One turn sends every row of this set to another row. A few are shown first. Where does it send the rows asked after them?
labi: [-26   0   9  -1   6  20   3  12 -26  -2  14   5  12 -13 -13  10 -34  12
  19  -3  -4  -2 -17 -20]
mida: [ 20 -14   2 -16  10  13 -10   7  10  -5  17  16  14 -14 -14  -1 -24  27
 -11 -25  13 -33   5  -4]
kan: [-17   6  17  15   1  14  -7  -1  -8 -17  15 -18 -14 -42 -11   2 -22  14
  19 -36  -7 -19  -7 -19]
Dabeg: [-10   4  21  18   3   1 -12  -4   5 -28  22  -7  -3 -40 -12  -1 -21   8
  24 -17   3 -17  -3 -33]
Sufuf: [-14  -3 -26   5  16   4  15  13 -28 -16  26  15  -7 -32  -7   5 -28  -2
   8 -29  -8  -6  14 -16]
fozi: [-25   1   0  -2  -4  22   6   9 -22  -2  19  -4  15 -14 -12  14 -34  15
  19 -13  -3   8 -17  -7]
musem: [-21 -12   3  12  -5  -2  19  -1  -1   2  30 -10 -10 -30  -7  34 -18   9
  -7 -27  -9  -8   1  -6]
tumeg: [-19   4  20  14  12   9  -9   3 -13 -21  10  -9 -16 -39  -9  -1 -23  15
  17 -25  -9 -25  -3 -31]
kep: [ 21 -15   0 -16  11  13 -11   7   9  -6  17  16  14 -16 -12  -1 -24  24
 -10 -27  13 -34   6  -3]
pesa: [ 20 -16   2 -16   9  15 -11   5   9  -3  18  16  16 -16 -14   0 -25  24
  -9 -25  13 -33   3  -3]
Vudo: [-12   3 -27   4   8  10  13  11 -22 -21  25   3  -6 -34  -9   2 -27   5
  11 -40  -6   1  14  -8]
Vud: [ -8  -3 -19   3   9  -3   9  15 -20 -18  56   9  -1 -32  -7   1 -25   4
  16 -26   8 -10  23 -12]
kivad: [-14 -14   6  16  -3 -13  15  -3  11  -7  37   4  -1 -29  -9  33 -17   1
  -2  -8   2  -5   6 -18]
nef: [ 20 -12   2 -12  10  12  -6   8   3  -6  12   9  19 -16 -12  -3 -25  19
 -11 -22  22 -36  -1  -1]
nibit: [ -5   1 -25   8  11  -4   8   9 -10 -31  33  15   1 -34 -11  -2 -26  -3
  17 -25   4   2  19 -20]
vosos: [-23   6   8  -2   9   0   8  19  -8 -23  11 -14 -10 -13  -8  11 -16  40
  -2 -22  -8   9  12  -9]
sefad: [ 20 -15   2 -10   8   9  -3   7   6  -5  14   9  18 -16 -11   1 -24  20
 -15 -23  22 -37   0   0]
Vivin: [ -1   1 -27   9  18   0   3  14 -22 -23  25   7  -9 -42  -3   4 -24   0
  13 -19  -6  -3  17  -8]
misuf: [-11 -15   2  14   4  -8  12   3  -5   2  30  -2 -10 -35  -2  36 -15   6
  -6  -1  -8  -8   4  -5]
deteg: [ 21 -15   3 -15  10  14 -11   5  10  -4  18  15  13 -16 -14  -1 -24  24
  -9 -26  13 -35   3  -4]
Fevo: [-17   0   3   2  -2  11   1   7 -10 -11  26   9  24 -14 -15  11 -33   6
  26   4   8   9 -13 -20]
Dere: [ 21 -13  -2 -11  11   9  -4   8   4  -7  14  11  16 -18 -10  -2 -25  18
 -14 -25  22 -36   2   0]
ral: [ 21 -12   2 -10  10   9  -7   8   6  -9  12   8  15 -18 -11  -3 -24  21
 -13 -24  22 -38   1  -2]
Rivin: [-23 -17   8  14   2  -1  19   0  -8   5  29   2  -9 -29  -6  35 -20   3
  -7 -13 -10 -15  -2 -16]
lefi: [-14   5  26  10   7   1 -15   8  -6 -23  39 -14  -9 -35 -10  -6 -20  22
  25 -22   8 -26   6 -25]
fuv: [ 21 -17   1 -15  10  13 -10   5  11  -3  18  16  14 -15 -12   2 -23  23
 -11 -25  13 -34   5  -3]
fasa: [ -8   3  20  20  10   6 -17   2  -9 -19  13 -14 -13 -47  -6   5 -20  12
  21 -11  -6 -21  -5 -20]
nafet: [ 20 -12   0 -12  11   8  -5  11   5 -10  12   8  16 -15 -11  -3 -23  23
 -15 -23  22 -34   4  -1]
bisu: [-24   2   5  -2  20  -6  12  23 -13 -26  10  -2 -14 -13  -7   9 -15  35
  -6 -15 -10   3  18 -19]
dobol: [-18 -15  13   7  -4  -7  12   4  -3   3  57  -2   0 -27  -8  30 -18   9
   5 -10   8 -16   6 -10]
Gines: [-20   0  15  -4   0  15  -4  14 -21  -5  44  -1  19 -14 -13   5 -32  18
  30  -1  11  -6 -10 -15]
nesum: [-13  -1   1   3   5  18  -4  11 -25  -2  18   3  15 -23  -8  15 -32   7
  24   9  -2   5 -15  -7]
Sona: [-16   6  10   1  10 -12   3  18   4 -34  16  -1   0 -11 -10   8 -15  34
   4  -5   3  10  17 -22]
disam: [-12   5   6   2  18  -6  -2  24 -11 -27   8  -7  -9 -18  -3  10 -15  38
   2   1  -6   7  14  -9]
Toliv: [-17   4   9  -5  13 -10   4  27  -9 -27  39  -4  -4 -11  -7   4 -15  39
   6 -12   7  -1  26 -14]

Gines moves to Vud
deteg moves to fuv
misuf moves to disam
Now these:
vosos moves to fozi
kivad moves to Sona
Dere moves to ral
Rivin moves to bisu

One turn sends every row of this set to another row. A few are shown first. Where does it send the rows asked after them?
Liduf: [  1  -7  15  10 -12  -2  -8 -36 -25 -16  -6   9   9   3 -18  16 -22 -33
  19 -18   7   3   2 -15]
Sufu: [ -7   3  18   7 -17  -6  -4 -32 -16 -17 -10  13   8  -1 -30  16 -15 -20
  12 -25  12   1   8 -17]
dig: [-23   1  22  -2 -17   5 -15 -21   4 -16   3  10  -1 -12 -10  -9  -9   4
  12 -19  24  10  12  -7]
Gon: [ 25  -2  -1 -17  -9  19   5   6  12   4  -5   4   9  -5 -22   1   3  -1
 -18   2  -5  -2 -12  -2]
moru: [ 18  -3  15  -5   2 -13  -4 -38  -3 -20  -6 -23   0  -9  -5  17 -16 -28
  21 -17   2   7   0 -15]
kagon: [ -9 -15  24  -1 -17   5  -5 -30 -27 -24  -7  13  16  -1  -7  12 -18 -30
  17 -14   3  -3   8 -10]
sufo: [ 12   2  23   4  17  -4 -14 -42   4  -2  -4   4  -5 -13 -21  -7 -15 -16
  -5 -19  10   4  23 -21]
Gofis: [ 33  -4  -5 -13  -5  18   1   2  10   8  -3   2   6  -2 -20   3  -1  -7
 -15   4  -5   0 -16  -4]
zefo: [ -9  21  11  -1 -17   5  21 -17  15 -12 -10   1   2   0 -18 -11 -25 -22
  -1  -2  22   2   7 -23]
beto: [  2  -9   4  12  14  -9  -3 -20  -2  -8  16  12   2   3  -2  21  -7 -23
  24  -2   7   5   6 -26]
Fifar: [  8  10  19 -11  -6 -17   3 -32   7 -24 -12 -20   2 -15 -19  13  -8 -12
  13 -27   6   4   7 -17]
Mag: [ -2   0  32  -8   9   0  -7 -35   6 -11  -8   9   5 -19 -16 -14  -9  -7
  -9 -18   7  -2  31 -16]
Nodab: [-10 -20  14  -3   6   0   2 -13  -5 -20  13  16  12  -1  13  14  -3 -19
  24   3   0  -4  14 -19]
kenez: [ 32 -12  -1 -14  -7  25   4   4   4   2  -3   3   7  -3 -10   2  -5 -11
 -15   8 -12  -5 -15  -1]
dulik: [-14   7  19 -10 -20  15  23 -13   9 -20  -8   2  11  -1   0 -16 -27 -25
   2   6  15  -2  11 -17]
Bagap: [ 35  -5  -4 -10  -5  20   3   4   8   6  -4   2   4  -1 -19   5  -5  -9
 -17   3  -8  -2 -17  -5]
lekag: [ 14 -14  24   2  19   3 -16 -44  -5  -4  -1   4  -1 -10  -2  -9 -20 -27
   2  -8   2   3  21 -15]
Tofez: [  4  13   4   8  -9   6  15 -24   8  -6  -5  -4  -3   7 -11  -6 -34 -36
   6   4  19   6  -1 -24]
zama: [  0 -16  34 -10  10   9 -10 -36  -4 -14  -4   8   8 -16   2 -17 -14 -17
  -3  -7  -1  -4  30 -10]
mufi: [ -8   4  11  13  -9  -2 -22 -29   2  -5   6   5 -10  -6 -16  -1 -15  -6
  16 -19  26  18   1 -12]
leron: [-17  -3  27  -4 -23   1   0 -26 -18 -26 -12  16  16  -5 -19  10 -12 -17
  11 -22   8  -5  14 -12]
Duz: [ 26  -9   3 -19 -12  25   7   7   8  -1  -5   5  10  -5 -14   0  -1  -4
 -18   4 -10  -7 -10  -3]
rumag: [ 31 -12  -3 -15  -5  23   1   3   6   5  -1   2  10  -2 -11   0  -3 -11
 -13   9 -10  -3 -14  -1]
Peke: [ 30  -4   1 -16  -9  20  -1   3  10   3  -1   3   4  -7 -22   2   2   1
 -19   2  -6  -6 -12  -4]
dubo: [ -2 -14  13   9  -5   7 -25 -31  -9  -7  11   4  -6  -3   5  -3 -21 -20
  23  -8  18  15  -1  -7]
Puro: [ 25  -9   1 -20 -10  23   5   7   9   1  -4   5  12  -5 -13  -2   1  -4
 -17   7  -9  -4 -10   0]
Gafeg: [ 31 -12   1 -16  -6  24  -3   1   5   2   1   2   7  -4 -12   1   0  -6
 -17   9 -10  -6 -14  -2]
sif: [ -1  -1  11  -1 -11  16  17 -21   2 -13  -3  -1   6   5   7 -12 -34 -40
   9  13  13   1   3 -17]
sak: [ -3  -2  29 -24 -11  -8   5 -26   3 -34 -13 -17  12 -20  -4   7  -5 -10
  13 -20   0  -2  14 -11]
Muga: [ -9   7   7   7   8 -15   3 -15   9 -11   9  15   1  -2 -17  20   0  -6
  16 -13  14   3  11 -30]
sul: [ 35  -7  -2 -12  -5  19  -4   1   8   5   1   1   2  -4 -18   4  -2  -5
 -17   5  -7  -5 -15  -5]
soka: [  8 -14  24 -18  -4  -3   0 -31  -6 -29  -7 -20  10 -12  11  10 -14 -26
  22 -10  -6   1   7  -8]
vafu: [ 28  -2   0 -15 -11  20   7   5  11   3  -6   5   6  -6 -23   2   0  -2
 -20   0  -6  -4 -13  -4]
Deku: [-19 -17  24  -5 -15  13 -18 -23  -6 -19   7   9   4  -8  10  -9 -15  -9
  18  -6  15   9  10  -2]
parog: [ 28  -9   3 -20  -9  22   0   4   8  -1   0   3   8  -7 -15  -1   3   0
 -19   6  -8  -7 -11  -2]
lova: [-22  -3  18  -7   0  -5   8  -8   6 -22   8  20  11  -7  -4  12   4  -2
  15  -8   7  -4  20 -23]

dig moves to Deku
zefo moves to dulik
Now these:
sufo moves to Mag
Bagap moves to vafu
moru moves to Fifar
Puro moves to rumag
sul moves to Peke
Liduf moves to Sufu
Muga moves to lova

